Families of rows that turns and mirrors carry onto each other, the same ones carrying the whole set onto itself: the rest of each named row's family, in list order
4 families of 8 rows
dufov: [ -6.6 -26.4  35.1 -16.3  -7.1 -35.5   2.3  23.2  29.3 -20.9  -8.9 -16.5
  30.2   1.5]
vipot: [ 16.7 -46.0   5.6 -32.1  -1.2  12.8  -2.5   0.3  -8.3   9.6 -12.6 -23.3
  10.5 -33.1]
kenu: [ -8.0  12.2 -21.1  35.1 -33.9  11.4 -17.6 -25.4  44.7  10.8  12.4  -3.4
 -16.2  21.7]
vimuf: [ -8.1  27.5 -38.6  37.5 -10.6   2.2 -30.1  -8.3  40.3   6.1   9.1 -10.7
  -3.8  23.6]
sop: [-21.8  -9.0  33.9   7.9  -0.8 -45.5   8.0  -7.0  -0.5 -41.8   6.4  12.9
  12.2   3.3]
fase: [-16.6 -25.1  10.2 -18.1  -1.3  -9.9   5.7 -23.0 -30.5 -24.0 -17.8  24.1
 -20.4 -14.3]
gegeg: [ -6.9  33.7 -33.0  19.7  18.4   4.9 -38.6 -32.3  21.1  24.1  10.4   8.2
   6.5   3.1]
togep: [  0.9 -13.9   9.3   2.3  -3.2 -41.1  -0.4   6.0 -13.6 -54.6   0.3   2.6
  16.2  13.2]
kegeb: [-15.6  -5.4 -29.1  24.1  -8.2  29.8   8.0  45.1  40.1  15.3   4.8  -1.9
 -17.2  14.6]
Bego: [  5.2   8.5 -14.0  48.8 -29.2   8.8 -17.6 -28.9  36.6  23.8  13.5   4.8
 -10.9  10.4]
Kufif: [-24.1 -10.6  28.8  -6.7  -4.6 -43.4   7.8  -8.6   9.6 -39.8 -12.1  25.4
   8.0  -4.0]
bab: [  6.7 -47.5  11.2 -37.3  -5.5   8.5  -3.8   5.3 -13.9   3.1 -22.0 -26.9
  -2.1 -12.6]
retun: [  5.6 -21.4  -3.7 -18.7  -2.0 -19.1  -7.1 -21.6 -35.5 -40.8 -15.1  12.2
  -1.2  -3.7]
Gegip: [  1.3 -31.3  34.1 -11.0  -4.5 -28.6  -1.3  23.9  17.0 -14.9   2.2 -37.5
  31.3   5.1]
Fif: [-11.1  21.2 -34.8  10.8  41.6  23.0 -28.8  11.0   9.9  37.3   6.3   9.6
   2.2   7.1]
Zozur: [-17.8  -9.7  20.6  21.3  -6.4 -38.1  20.2   4.2   2.3 -46.7  11.7  18.9
   7.3  -5.3]
Ribov: [  7.0  12.5  -1.6  26.7  14.9  14.0 -26.0 -33.5  18.8  52.0  18.8  18.7
  10.5 -10.2]
Kasik: [-12.5  13.9 -39.4  27.7  12.0  19.5 -20.4  36.4  27.7  18.9   3.9  -8.8
  -8.8  28.1]
mit: [-15.8 -30.0  10.7 -33.2  -4.2  -9.0   3.6 -15.9 -13.7 -17.6 -32.0  24.3
 -14.1 -19.7]
Bozeg: [  1.2 -45.3  16.5 -43.2  -6.3  -1.2  -3.8  13.9   7.3   2.0 -30.3 -17.6
   8.2 -13.9]
bedum: [  4.8 -29.3  29.2  -3.7   5.4 -23.0   9.5  35.2  19.0 -12.6  12.4 -27.0
  38.6  -8.7]
rep: [-15.8   9.3  -3.4   8.6  44.4  26.3 -13.8  17.6  14.0  48.1  19.7  19.8
   7.0   6.5]
sunes: [ -6.6  24.8 -10.7  10.1  15.9   1.6 -20.4 -44.6  32.1  27.7  20.6  21.3
  18.3 -22.2]
tulup: [ -6.8  -2.5 -13.2  52.5 -12.2  21.0  -0.1  30.7  30.7  24.9  12.5   7.8
 -17.9  26.0]
dob: [-19.0   7.1 -15.0   1.8  44.6  28.8  -1.5  21.2  13.0  39.9  12.3  28.3
   3.1 -13.0]
fotu: [ -7.7 -26.7  -3.7  -7.6 -12.4  -2.8  10.0 -30.0 -24.2 -26.4 -12.0  22.3
 -19.6 -28.8]
lel: [ 20.5 -37.7  -1.0 -36.0   7.3  -4.6 -13.7   3.3 -29.5 -15.3 -16.9 -17.2
  13.6  -6.8]
moba: [-20.7   1.8 -18.1  33.7  -0.6  26.0  -0.4  39.2  32.5  19.7  11.9   6.2
 -19.9  32.9]
lef: [ -4.7  12.5 -22.9  31.3 -36.1   3.6  -9.9 -19.7  58.6   1.8  14.4  -9.7
  -1.1   5.3]
rup: [-4.0 -0.1 -2.2 29.7 33.4 25.7 -7.7 25.7 12.6 52.4 17.1 21.0  1.5  4.8]
pok: [ -1.7  20.5  -7.2  10.4  10.9  11.8 -31.6 -46.5  27.3  39.1  19.8  10.6
  11.2  -4.3]
Zopep: [ 15.4 -31.0  12.4 -16.9   6.4 -25.3  -6.0  30.3  -7.4 -29.6  -2.1 -25.0
  32.5  10.4]

Same family as vimuf: gegeg, togep, retun, Fif, Kasik, lel, Zopep
Same family as bedum: vipot, kegeb, Zozur, sunes, dob, fotu, lef

Families of rows that turns and mirrors carry onto each other, the same ones carrying the whole set onto itself: the rest of each named row's family, in list order
5 families of 8 rows
mov: [-13.5  12.7 -29.2 -18.7   4.9 -34.4  -6.5 -52.5  21.4 -10.3   8.3   9.2]
tanak: [-10.9  11.8 -37.2 -19.5   8.0 -33.8 -13.8 -49.1  20.7  -7.0   0.5  -3.0]
Rud: [ 26.5  15.0  -0.7 -12.0  28.2  -9.7 -18.5  13.7   3.9 -24.4  -6.6  45.6]
Nepe: [ -2.3 -30.7  17.3  -1.3   7.8 -56.3  -6.3   5.4  27.6  -0.6 -25.9  14.0]
Viv: [ 19.9  26.5 -27.3 -14.1   4.0  38.0  15.4 -28.3 -17.0  31.5   8.3   3.0]
dudol: [ -7.2 -19.1  -9.4  -3.6 -16.2  -9.9  28.4 -36.4   6.5  55.0 -10.6 -28.8]
gepos: [ -2.8 -28.1  17.2  10.9   9.2 -56.8 -10.2   3.7  27.9   1.6 -23.8   6.1]
sinoz: [  4.8  30.7   8.3  18.8 -37.0 -13.5  23.9  -5.2  27.8  10.7  12.0  17.3]
genu: [ 27.7 -22.2  26.0   6.6   3.5  11.8  21.0  28.7  -7.8  42.1 -21.6  17.1]
zanib: [ 22.1  23.1 -26.5 -26.1   3.3  36.9  19.6 -25.5 -17.7  29.5   5.3  10.9]
dinum: [ -4.6 -32.7  16.8   0.5   8.0 -56.3  -5.8  -2.5  30.4  -4.3 -19.3  -2.7]
rumob: [ -4.5 -30.7  18.7   7.4  10.3 -55.6   1.3   5.5  23.7   0.8 -26.8  -1.0]
baram: [ 24.3  15.1  -4.0  -4.0  31.1   2.6 -19.3   5.4  -2.0 -26.8   0.1  42.6]
kezar: [ -9.2 -22.8 -12.3  -6.4 -12.9 -22.2  35.8 -28.4   7.7  52.0 -16.9 -26.7]
nafut: [-11.0   9.6 -41.7 -20.3   6.1 -34.9 -15.7 -47.6  13.3  -4.3   8.2   6.1]
lusan: [ 23.6  26.2 -28.4 -21.4   1.8  36.9   7.3 -26.6 -12.9  29.3   7.8  18.3]
bod: [ 15.4 -33.9 -28.8 -32.4  43.3 -14.2 -12.8 -19.6 -20.7  22.0 -24.9  -0.2]
sugin: [ 26.6  17.7   2.5  -7.3  25.0   3.8 -26.4   6.3   3.1 -20.3  -0.2  43.8]
pebo: [ -2.8 -26.5 -12.6 -12.0 -13.2 -11.2  28.5 -37.7   5.3  54.3 -19.3 -24.4]
tizaf: [ 26.0  16.5  -0.5  -1.6  26.5  -0.3 -15.7  10.5  -1.2 -26.6  -3.8  44.8]
Tuvag: [ 29.4 -16.5  27.8   4.7   4.3  14.2  24.3  27.5  -9.9  40.1 -17.2  21.7]
kapap: [ 14.2 -35.8 -17.9 -33.0  48.4  -6.8 -15.0 -15.9 -17.5  19.7 -28.9   0.5]
pib: [ -2.0  26.9  14.1  21.8 -34.3 -12.8  23.1 -15.0  23.4   7.0  11.7  22.2]
sifog: [  4.4  30.1  19.6  17.4 -32.7  -5.2  22.1  -2.2  30.7   9.2   8.4  17.6]
Bepak: [ 21.8  21.8   2.6  -2.5  24.5  -7.4 -18.4  17.2   5.5 -21.8   2.2  41.9]
Vefan: [ 21.1 -32.3 -24.6 -36.5  45.9  -7.2 -13.6  -7.5 -12.2  24.5 -28.7  -4.3]
zod: [ 13.2 -34.0 -18.3 -34.9  48.4  -1.7 -10.5 -17.7 -14.4  28.3 -30.4  -0.9]
Muz: [  4.1  28.7   8.4  20.2 -36.6 -18.3  20.0  -3.9  25.0   3.8  12.3  17.9]
Mamar: [  2.0 -32.3  18.2   9.6  12.1 -54.3 -12.3   4.6  26.4   2.6 -25.4   9.4]
Vel: [ 28.7 -21.9  29.7   6.7   7.2   6.9  12.4  28.7 -13.1  36.8 -27.2   8.6]
Forun: [ 32.1 -17.6  19.9   3.7   7.0  14.6  15.0  32.3 -10.3  41.9 -25.2   8.0]
fek: [ -3.4  24.2  13.2  17.5 -41.0  -7.2  21.1  -3.5  28.4  15.5   8.1  14.8]
bogoz: [ 21.7 -27.8 -24.2 -33.1  52.9 -12.7 -12.2 -17.5 -17.3  15.8 -25.5   2.7]
vapi: [ -6.4 -19.4  -5.7 -11.9 -18.4 -21.2  28.2 -26.6  12.1  58.1 -16.2 -24.1]
lipip: [-10.2  16.9 -40.4 -20.4   5.6 -25.7  -3.9 -50.8  23.7  -6.9  10.4   8.1]
Kevaz: [ 16.4  28.7 -28.5 -23.6  -0.5  34.8  22.4 -25.0 -15.1  28.3   8.3   8.8]
beka: [ -8.8  16.7 -35.1 -20.7   9.1 -31.0 -10.7 -49.1  17.9 -11.2   4.3   1.3]
Roduf: [ -7.7 -21.9  -9.2 -11.8 -14.9 -19.7  26.9 -32.7  12.0  56.2 -13.5 -26.2]
bifev: [ 30.3 -13.4  30.7   4.4   6.2  15.7  25.0  26.6  -3.0  36.4 -26.3  12.0]
fuvub: [ 22.8  26.1 -26.3 -15.4   3.7  38.0  14.9 -19.5 -19.6  33.6   1.8  19.6]

Same family as Bepak: dinum, pebo, Vel, fek, bogoz, lipip, fuvub
Same family as Viv: Nepe, kezar, nafut, sugin, pib, Vefan, bifev
Same family as Muz: tanak, baram, Tuvag, zod, Mamar, vapi, Kevaz

Families of rows that turns and mirrors carry onto each other, the same ones carrying the whole set onto itself: the rest of each named row's family, in list order
5 families of 6 rows
toza: [-11.4 -41.1 -22.9  14.5 -13.5  40.1  -9.3  28.9  31.2  31.2   7.5   0.0
  -1.1 -20.4  32.0 -27.8  12.5  -4.2 -16.8   5.2   8.2  16.7]
sef: [ -7.2 -26.5 -44.3  27.8  -3.8  21.3  -4.7   9.0  40.6   7.2   0.1   3.5
  16.6   1.0  31.7 -37.5  15.7 -12.0  -1.3  -1.4  24.4 -23.9]
posu: [ -9.9 -33.7 -43.7  18.8  -0.2  15.8  -4.7  19.8  28.4  28.3  27.5  14.1
  19.3  -9.0  -1.1 -32.5   8.2   0.6 -13.1  15.5  30.8 -22.2]
vara: [ -2.0 -18.4  -8.2  12.5 -50.9 -20.3 -40.6   9.8 -16.7   7.1  -0.9  19.2
 -12.8 -15.8 -19.6  -9.3 -33.9 -37.7  37.1   0.9  -9.4 -12.0]
gutu: [-65.0 -34.8  20.8  -1.2  27.2 -13.5  -1.2  13.9  26.4  10.8 -15.8 -24.2
   0.0   9.1   3.6   6.0 -25.3 -21.8  28.5 -17.5   8.8  17.0]
vezef: [ -6.4  55.6   9.6   9.7 -15.8  -6.7  -8.0  -0.3 -41.1  -5.7 -26.4   2.1
 -17.8  -4.2 -12.1  27.4 -19.2  23.3  21.7  28.6   2.1   3.8]
lepar: [-12.4 -30.6 -22.5  -4.5 -16.3  21.3 -11.3   6.8  42.8  16.4  27.9  -5.3
  21.7  -9.9  23.7 -35.8  31.6  -2.5   9.9   7.7  21.8 -16.6]
Meno: [ -3.4  44.8  10.2  13.8 -27.9 -22.1  21.3   2.2 -35.9 -32.7 -19.2  19.3
 -27.6  -9.1  -5.8   4.5 -16.9  23.4   6.6   4.8  14.7   7.7]
sima: [-17.1 -29.5 -48.4  19.7  -9.7  32.4 -11.0  19.1  25.7  16.6  17.7 -19.0
  15.2 -23.0  12.0 -25.4  16.9  12.2  16.6   6.2  28.4 -26.6]
Femer: [ -7.7   4.3 -17.4  19.9   5.3  39.8  39.3 -30.6 -26.4  -9.2  -5.0 -21.3
  -4.9 -14.6 -21.6  -3.9  -8.2  19.6 -11.5   7.0   0.2 -54.6]
gokif: [ -9.8 -16.6  -1.9   4.0 -30.9 -24.4 -24.5  12.8 -21.5  19.6  23.4  45.1
  -3.3  -7.4 -13.0  -8.5 -34.8 -49.8  15.1   4.4   7.2 -15.6]
Sis: [  6.6   1.9   9.9  -7.9 -12.0  48.9  31.4  -8.4 -37.7  -6.0  -8.4  -4.9
  14.2  -1.2 -13.4  21.8   9.3  20.3  -8.0  -5.0 -24.3 -44.3]
bis: [ -7.1 -19.1   5.2   2.4 -62.0 -19.2 -31.3  -0.6   8.9   6.2   9.4  31.5
  -4.0 -18.1   5.6 -15.1 -14.6 -44.9  13.9   1.8 -14.0 -12.0]
feg: [  0.2  39.9   8.5  24.6 -52.0 -22.2   1.1   8.3 -35.5 -17.0 -22.7  -7.7
 -18.8  -1.5  -2.3  19.5  -9.5   8.3  25.6  22.4  18.2   5.0]
Meb: [-54.8 -31.5  17.2 -27.8   1.9   8.1 -17.1  19.3   4.1  11.5 -24.2   0.6
   0.2  18.6  24.4  -7.3  -3.1 -35.9  -2.6 -13.1  -2.8  27.9]
kipeg: [ 11.1  -9.6  42.4  19.5  29.3  -6.8  14.0 -22.8  -0.2  -0.1   3.0 -12.2
   1.3  16.6 -10.6  -5.7 -19.1  57.8  13.2 -10.8  13.5  32.5]
tetop: [-62.9 -25.7  11.4  -0.9  31.7 -21.9  -6.2   8.9  21.2  21.4  -8.0   7.7
  16.2  16.4   6.9   6.2 -18.3 -27.0  -2.9  -6.9  29.9  17.6]
tebev: [ 10.6 -15.0   0.4  18.1 -39.0 -18.7 -20.4  21.4  -4.5   2.8   6.6  35.5
 -11.9   4.2   5.7 -36.8 -21.5 -52.2  31.6  -1.8  -2.1 -12.7]
Pab: [ 41.1  -7.9  31.6   3.5  30.4  27.7  18.5 -15.3  -1.4  22.5 -10.2 -18.0
   4.8   8.0 -21.7  23.8  -3.5  33.2  16.0   1.9  -3.8  24.2]
Buvi: [  0.0 -13.9  46.8  33.3  35.7   9.7   5.7 -38.0 -16.5  19.3 -10.2 -31.4
   6.2   5.7 -26.6   3.4 -22.8  34.7  12.2  -1.2  12.7  14.5]
vovi: [ 14.9 -27.2 -13.0 -20.2 -31.2  15.4 -29.6   4.6 -11.6  21.8  12.8  25.9
 -19.9 -11.0  13.1 -14.0 -21.1 -52.5  18.4  -0.9 -10.9   7.7]
negu: [  3.3  -4.7 -11.5   9.1  -3.2  30.1  36.6 -36.6 -20.5 -22.8  20.5  -0.3
   4.0  -6.7   2.6  -2.7 -13.6  41.1  -9.7 -17.0  -5.6 -47.6]
mivim: [-46.2 -29.3  29.2  12.0  22.0 -13.1  -7.7   3.8  21.3   9.8  -8.8   1.2
  13.1  22.4  36.2  -7.6 -17.6 -39.6  21.6 -26.4  17.7  12.6]
Lito: [ -4.4  13.3  -8.7  15.4   2.9  45.4  32.0 -12.0 -22.9   3.1  22.3 -13.3
  -5.8 -18.3  -2.2  15.1 -19.8  36.2   5.4  13.3 -20.6 -52.4]
digu: [ -2.1  41.7  23.8  28.8 -20.0  -8.7  13.4   7.6 -51.3  -6.5 -22.5  -2.9
 -26.9 -15.9 -29.7  -4.0 -11.3  10.6  17.4  24.7  21.6   3.8]
pizal: [ -5.1  -9.4 -17.4  11.9 -14.5  37.4  46.0 -16.0 -11.7 -12.4  22.6 -32.7
   1.8  -0.7   7.0   8.8  -5.5  20.6   7.4   1.5  -5.3 -60.8]
pureb: [  6.2  35.1  27.9  23.7 -23.2   8.1  23.8  20.0 -26.1  -0.4 -38.9   6.1
 -14.5 -21.4  -8.6  37.0  -1.4  16.3  -3.3  12.6  -1.9  19.7]
Fugol: [  7.8 -28.1  40.5  27.7  16.7  -8.2  10.4 -21.2  15.0  11.2  -8.4 -41.3
   4.1  31.6 -16.7  10.3 -25.3  36.4  21.3   1.6  -1.6  24.6]
rukez: [ -5.0  -5.3  36.8  23.0  31.8  10.7   3.7  -9.8   3.1  17.4 -11.9 -26.3
   3.9  21.2 -27.0   6.6 -23.7  59.3   8.1  15.1 -18.0  14.2]
vur: [-47.5 -23.7  24.3 -15.1   9.9 -21.8   2.7   3.8  49.4  10.4  -5.5  -3.5
  -3.9   3.8  19.7  -2.1 -10.3 -38.1  17.7  -7.5   7.8  26.3]

Same family as mivim: sef, Femer, tebev, Buvi, digu
Same family as gokif: posu, Meno, kipeg, tetop, negu
Same family as vara: gutu, sima, feg, pizal, Fugol

Families of rows that turns and mirrors carry onto each other, the same ones carrying the whole set onto itself: the rest of each named row's family, in list order
4 families of 8 rows
lovi: [-14.9 -34.2  20.0   9.4  35.8  -6.2 -47.7 -17.9  18.8  56.2  15.7   0.3
  -7.5]
sunem: [  5.0  37.9  -3.2  44.4 -44.8   2.3 -28.9   5.4 -31.8  19.9   0.6  41.0
 -20.0]
Foni: [  6.8  27.5 -26.3  40.9 -24.8  16.9 -22.5  27.0 -22.6   4.8 -17.6  15.8
 -17.6]
naz: [  6.8  37.0  -6.9  44.6 -42.6   5.9 -29.7   8.6 -31.4  20.9   0.8  42.8
 -21.3]
gigog: [ -3.9  24.1  -3.0  35.5 -37.5  29.0 -25.9   8.5 -37.5  -9.3  -5.2  -0.1
  -1.3]
bip: [-14.7 -27.0  15.0  25.4  42.2 -17.2 -59.2 -22.1  13.2  39.5  37.0   5.1
 -13.2]
lanug: [-30.5 -17.3  25.7  19.0  28.7 -34.5 -58.1 -35.1  12.7  35.2  22.4   1.3
   3.5]
Rovu: [  0.6  32.5 -15.3  37.1 -37.3   3.7 -16.3  20.3 -26.3   1.6 -24.0   7.4
  -6.9]
rigoz: [-22.0 -35.8  31.8  10.2  33.9 -10.7 -61.8  -6.9  15.5  31.7  12.4 -16.7
 -12.9]
vog: [  3.1  39.1  -2.2  42.3 -45.5   3.2 -27.9   5.2 -30.6  20.4  -2.5  40.3
 -19.0]
verum: [  3.7  27.7 -23.1  59.9 -13.7  13.8 -23.6  21.1 -28.9  -7.3   1.4  17.4
 -24.7]
Rubi: [ -2.6  29.9  -4.1  41.5 -35.3   4.9  -6.6  15.5 -30.6   0.0 -23.3   3.1
  -4.1]
Fizip: [ -2.7  34.8  -9.7  58.7 -28.2  -6.1 -19.0   9.8 -35.1 -16.5  -3.0   7.8
 -11.2]
Zub: [  0.4  36.8 -15.8  48.6 -34.3  -6.6 -24.1  14.7 -30.8 -11.6 -10.2   9.6
  -7.9]
beb: [-25.3 -10.7  40.3  19.9  30.2 -36.1 -55.8  -8.8  19.0  48.3   9.5  27.9
 -24.9]
Zur: [  2.4  24.0 -13.2  43.6 -27.5  34.1 -33.8  12.4 -35.9 -12.8   5.8   6.3
 -11.7]
Zin: [-26.8 -11.0  43.3  18.7  26.3 -39.3 -53.9 -12.1  19.0  47.5   6.2  24.6
 -19.5]
Niv: [-24.6 -27.7  15.8   9.9  38.2 -11.1 -55.9 -20.9  21.8  52.7  15.6   5.8
  -5.4]
Funun: [-21.6 -31.3  30.2  18.0  37.3 -15.7 -67.9  -7.2  13.0  25.0  21.2 -14.9
 -15.2]
sipam: [  4.6  23.4 -18.3  43.6 -20.6  26.0 -11.5  26.5 -24.4  10.1 -20.4  11.7
 -20.0]
nepi: [-22.1 -20.8  30.0  25.5  27.4 -38.5 -54.2 -35.0   7.3  29.6  30.8  -3.4
   1.6]
liri: [  5.7  33.1 -27.4  53.5 -21.5   5.5 -30.7  21.0 -28.0  -8.1  -2.3  18.2
 -19.8]
Besel: [ -0.3  21.2  -9.5  37.0 -30.8  37.8 -28.4  13.9 -34.4  -5.3  -3.3   2.2
  -8.5]
losil: [-26.5 -21.0  14.2  23.3  40.4 -21.5 -65.6 -27.2  17.4  38.8  29.3   8.5
  -7.2]
Pulem: [  5.0  36.6  -4.4  41.4 -45.7   7.2 -27.7   6.8 -30.4  23.3  -3.2  40.7
 -20.0]
kiv: [-25.7 -12.0  40.8  18.1  27.6 -35.3 -53.9  -9.2  20.3  49.4   5.7  26.7
 -23.7]
senuf: [-30.4 -23.4  26.0   6.3  25.7 -23.1 -51.2 -27.7  17.6  48.8   7.7  -1.2
   6.3]
kese: [ -2.4  27.1  -6.3  43.2 -34.3  25.1 -31.7   6.6 -40.0 -15.9   3.7   1.5
  -5.7]
fekos: [-21.7 -27.6  34.3   7.9  21.6 -27.3 -42.4 -28.9  13.2  47.4  10.6  -9.3
   7.8]
sunoz: [-24.1 -29.2  37.1  18.0  31.7 -23.3 -65.3 -13.6  11.5  20.2  18.9 -18.6
  -9.2]
vez: [-25.8  -9.7  42.6  21.5  28.2 -38.9 -55.3 -12.5  17.6  45.6   9.5  27.4
 -22.4]
Bim: [-25.6 -31.2  38.7  10.8  28.3 -19.0 -59.8 -11.0  12.3  27.5  10.7 -21.3
  -6.0]

Same family as losil: Foni, lanug, Rovu, Zub, Niv, liri, senuf
Same family as vog: sunem, naz, beb, Zin, Pulem, kiv, vez

